Each path below is one point turned by a fixed rotation once a step. After each direction that follows a path, write how fast that rotation turns it, in degrees a step (0 if it stays still).
Each turn is a multiple of 5 degrees from 10 to 175, or 0.
Each row of a path follows its step; steps can be skipped.
Rotation 1:
step 0: [  5 -20  30  -6  12  18  10 -42  -2  90  -7 -33  65  41 -29 -15 -35 -53
 -25 -10  23 -28 -11  34 -20  16 -14 -40  15 -27 -35 -17  13   1   8  67
  -6   2]
step 1: [ 76 -70 -14   7   3  11  -2  19  30 -35   1  40 -45  -4   8 -12 -44  16
   9  26   5 -19  15  25 -32 -14  27  41 -49 -30   4 -28 -37  30  23   2
  68   0]
step 2: [ -28   11   10   19  -13    8   37  -17 -100  -29   -9  -21   50  -40
  -17   13   51  -21  -30  -29   48  -17    7  -11   -7   21   11    6
   -5   33  -12  -14   19   14   29  -28   62  -41]
step 3: [ 27  32  36  28  -5  11  20  50   4 -27 -11   4   2   3 -35  16 -20 -36
   7 -16 -61  43  49   5 -17 -47 -18 -71  26 -56 -19  23 -22  58  -1  25
  -7  25]
step 4: [  4   1 -38 -39 -20  29  -3 -39  34   3 -36  32   4   5 -15 -52   8   4
  25  16  56 -60  23  27  -1   6 -32 -12  74   3 -20 -45  22  -2 -42 -11
  59  24]
step 5: [ 59  18 -38  -2   9  21   4   8 -14  41  56  19  86   8   0 -12  -6 -51
   2  -6  -3  -2 -28   2  12 -27 -33  21 -87 -18  19  23 -14  17  40  -7
  34   8]
step 6: [ 10 -24   4   7   5 -30  36  48 -44 -64  19 -39 -22 -10 -25   3  -9 -17
  34  32  12 -28 -51  25 -34 -41  27  17  47 -33 -11 -55  41  17   4  27
   4 -50]
step 7: [-23   6 -10   0   7  47   0  15 -27   6  -2  50 -25 -82  28  28  30 -33
  60   2 -36 -24  79  -8  -1  -5 -26 -47 -20  34 -18  21  18   9   8 -32
  26  -2]
step 8: [ 12  17   1 -10  -1  -1   3 -33  25  18   5  29  82   5  -5  -5  20 -49
  -3 -37  -9 -12 -23 -51  48 -13  42 -31  74 -56  11 -47 -12  30 -32  24
 -23  -3]
step 9: [ 17  -6  -2 -54  11  45  21 -10  24  58  26  30 -20  -8 -55 -24 -38  25
  12  80   9 -42   1  67 -26  -3  14   7 -22 -42 -13  23  12  29  38  -4
 -17  -5]
step 10: [ 73  21  -6  32  44   0   4 -17 -52 -29 -14  49 -32  -3  21   8  16 -40
   0 -11  22 -27 -44 -15  14  15  15   0 -40  19  15 -76  -7 -38  18 -33
  30 -50]
Directions:
[ -5 -22 -15   8   3  16  12  14  -3  18   4   7  -7   0  -8  -6 -14  11
   0 -12 -10  13  -6   4   6  -6  -7 -14  -7   6  10  14  -4  13  -7 -16
   1  -9]
170
[ -1   4   5  -5  -4   3  -6   6  -5  18  -5  -8  13  -5 -19  -5   7  -5
   1   5  -4 -14  11   3  -4  13  -4 -14 -23  24 -16  14  13 -10  11   1
  -5  -2]
155
[  9 -15 -12  -8 -19  19  13  -4  18  -9   8   0  12   3   3  -1  -1   2
   4   6  18  -1 -14  -9   3  17   4   5 -14  -9 -20   5 -11   2   0   2
 -10   5]
90
[ -1   7   5  -4  18  12  10   1   1  -6  13 -19  -1   9 -11  -5  -5 -14
  -7  -2  -7   0 -10   6 -12  -3  10   4  19  -2  -3  29  -6   4   3  18
 -10  -8]
125
[  5 -11   8  18  -7   7  -3  -4 -15  11  15  -6  -3  11 -15  14   8   8
   2 -11  13 -17 -14  -1   5  12  -5  -2  27   5  -2  -9   8 -10  -7  -3
   1   4]
175
Rotation 2:
step 0: [-17  -7  47  65  25  23   5  38  18  55 -33  11 -29 -41  13 -18 -48 -37
 -19  -8  -3 -29   2 -23 -13   2  12  52 -34 -23  60  35  81 -18  17  33
 -31  33]
step 1: [ 38  35  25  52   4 -11 -45  93  43  62 -10 -43 -25 -12   5  38 -14  17
  24  18  10 -20 -41   2  33 -32  -5 -12  72 -21   3 -10  44 -39  -9  14
  12  26]
step 2: [  44   26    4   10   -7    8   30  -23    1   13    3  -16 -108  -18
  -19  -37  -25  -18   35   -2  -17  -33  -40   45   59   -4    5  -85
   37   10   51  -11    9  -14  -36  -13   22   16]
step 3: [ 27  33   4 -69  -7 -22 -28 -19 -12  41  17  47  20 -20  -3  -5 -10 -59
   0  36   6 -25 -57  32 -24  27 -19 -56   5  20  76 -16  35 -32  11 -40
  30 -60]
step 4: [ 14 -26 -29 -41  39 -59 -15  20   1  16 -10  33  28 -37 -24  15   9  32
  -1  10 -12   3 -33 -42  28  57  19 -33 -43 -22  71  61 -50 -45 -37  12
  39 -28]
step 5: [ 62 -39  24 -36  18 -32 -50 -21 -20  20  -4  25 -49 -34  56 -11  -1   7
  40   2  19 -22 -45 -62 -30 -19  20   0 -59 -26 -23  41 -54 -10  32  48
 -26   1]
step 6: [ 38 -21 -28 -26 -24 -31 -66  15   1  27   5  39 -43 -15  -2  53   3 -19
  75  23  23  11  22 -24  25  37  22  31 -37 -11 -11 -52  15  71   6  19
   2  67]
step 7: [ -1 -59  -6   2 -13 -89 -41 -24 -60  34   4  26 -32  25  40 -18  -7  -4
 -29 -38   0   0  24  41  67  -2  32  31  36  18  11  13  53  41   2  11
  26  45]
step 8: [-20  58 -25 -49 -70 -53 -15  44 -51  -6  44 -11 -30  18 -23 -44 -17  15
 -55  31  12  -7 -50  -6   2  -3  47  53  48  13  15  29  24  22   6  11
 -24  16]
step 9: [ 19  30  67 -20 -25 -42  24  -5  41 -30  -6   5 -43  37 -35 -12   5  22
 -18 -24  43   2  -8 -13 -24  22  86  48 -10   1  35   3  33 -20 -89 -16
 -19 -26]
step 10: [-66  22  79 -31  60 -40 -31  -7  -1 -32  11   8 -62 -22   8  27   9  15
 -21  13  32  -2 -26 -48 -21 -38  -2   6  20 -26 -19 -61   8 -11 -42 -19
  51 -40]
Directions:
[  2  -5  -8  10  16  -1 -14  -3  13  -2   0 -12 -10 -12  18   7  -7  14
   4  -7   2  -9   7 -11   6  15 -16   4   3   3  -6  -7  15   2  17  -4
 -16  21]
65
[-11  16 -14  -5  -1 -14   4  -7  13  -1   8  -5   6   8  -5 -15 -15  19
  26 -10   1  -5  -1  12  -6  -8  11  -8   9  10   5   2  17   2   6   5
   6  -9]
60
[  8  -3   1  -2 -11   2  -5  -6  19   5   8 -12  17  -2   5  14   3   1
   1  14  14  -1   8  17  10  15   3   9  -7 -25  -2   4  18   2 -10   2
   1 -15]
130
[ -7  -4  -5   9   9   4   1  -9   6 -16 -25  -8 -10  11 -15  -5  11  -5
  10  -4  -7   7   1   8  19  20  21  -3 -11  -3  12  11  -2  -3  -3  -1
  -3  11]
155
[  9 -11  -3  -8  -5  -4  19   7 -15 -15 -23 -14  -4  -2  -3  -1  -9  -8
  14   1   4  -5   5 -12  -2   3 -13  10  20 -13   7 -10  10 -15   2  -1
   7 -14]
40
Rotation 3:
step 0: [  1 -19  39 -11  31  10 -30  33   0 -49 -27 -15   0  81  85  -1 -16  34
  -3  22 -17  46 -38  54 -15  -5 -24  40 -16 -15 -14  10   8  17  20  -6
 -28  11]
step 1: [-20  27 -21   6 -21 -13   1   7  -7 -19  47 -16  -1  -7   2 -66  30  28
 -25  17 -38  10  15   9  28  21 -33  61   2 -79 -13  19  21  39  25  54
  -3  60]
step 2: [ 52  60   9  29  39  -5   1  51  -5   9  25  -6  17 -59 -14  17 -24 -12
  29  39  65 -18  32  -9  -2  43 -14 -14 -27 -59   0  16 -43   1   9  18
  -6  44]
step 3: [  1   7 -51 -24 -11  -6   3  38 -14 -15  -1  -1  39  17 -72  58  20  -5
 -16  22  34  21 -60 -42  17  10 -15 -17 -35   6 -45 -15 -30 -32 -40 -24
 -58   9]
step 4: [  5   4   3  -1  -8 -16 -22   8  14 -17 -68 -42   8  -7  -5 -33  39  -3
 -35  20 -13  19 -78  54 -48   5  -3 -44  31   1 -48 -62 -13 -39  10 -15
  26   1]
step 5: [-11 -13  -1   8  62  20  18 -14 -54  16 -22 -23  19  18  35 -24  -3 -29
 -12  -5 -47 -24 -16  23 -60  -9 -36  15 -33 -34 -15  -9  86 -34   2  53
 -14  11]
step 6: [ 10  30  55   5  12   6  18 -46 -24  -7  10 -27  35 -30 -68  24  39 -31
  17 -11   0  -9  44  13  -1 -23 -33  51  41 -19  -7  14  -3  32   3  85
 -20  -3]
step 7: [ 14  15  16  13   6 -43  -6   2 -35  -7 -12 -10 -12  24   3  40  30 -37
  80 -10  36  28  35 -28   7  72  54 -16  16 -24  -2 -14 -38 -20 -55  25
 -31 -25]
step 8: [-13  -6 -76  15 -15 -22  32   5  20 -32  -4 -68 -37  15 -16   1   4 -60
 -43   2 -20  46  22   8 -19  -4  33 -16  11  39  12 -19 -21 -12 -33 -40
 -62   3]
step 9: [-46  -7  -4 -15   0  21  22  -3   8  33  -4  20  -3 -80  20 -53  48 -53
 -51  -1  30   4   1  16 -51   6  17 -12  27   0  40 -40  50 -36  -3 -33
  21 -10]
step 10: [-40 -11  -6 -22  47  40  18 -18 -38 -10 -14  24  12 -52 -27  45 -50 -26
  51 -17 -16 -60  12  -6  -6 -50  20 -22   5  26   4 -31  69  20  -2  18
  20 -12]
Directions:
[  4 -10   4   7   9 -17  -8   4   4  -4   3   4 -11  -1   3 -14   5  -2
   8  -9  21  -7  11  -9   1   6  -2   3   2   4 -16 -31  -1  -6  15   5
  22   5]
140
[ 11 -19  -4   2  -3  -3 -19  -2   5   9 -13 -12   3  15 -11  26  12  -2
  -1   8  -2  14   5  -4  17   5   6 -11 -11   1  10  -9 -16 -10   6  -8
   0  -5]
85
[ 11  21 -25 -19 -10  -5   4   9   3  -7   8   5   4  -9   4  -1  12  -3
  -5 -20   9   2   9   0 -10  -3  15 -12 -18  -2   1   2 -13  -4  12  -4
  -6  -5]
65
[-13 -17   4  -8 -16  -3  -6  -2  13   1  15   8  -3 -15  11   4  -9  -6
  24  -1  -5  16  11  10  -3 -19   2   4  -9   2  13 -13   2   6 -13  -9
   1   5]
25
[  7  -8 -10   6  -1  -1   0  16  12  -8  13 -11  13  20   8   7   0 -25
  -4   0  12 -16  -5  -2  -5  -5 -21   7  -5   9   9   2   6  16  -4   1
   0 -15]
135
[  1   1  -9  -7   8  14  19  -1  -8 -10 -10 -11 -11  16  10   6  -3   7
  23   2  16   9  -1 -13  -4 -10  -9 -12  -2   1  13   6  10 -12   5   0
   6  19]
145
[  1  -4 -10   9  -1  -5   7  -7  -7  -9   7  -7   4 -13   2 -17  -7  -2
   1  13   9  14  13 -16   7  28  -8   0  -4  10   7   8 -21  10 -16  -5
  -5   6]
65
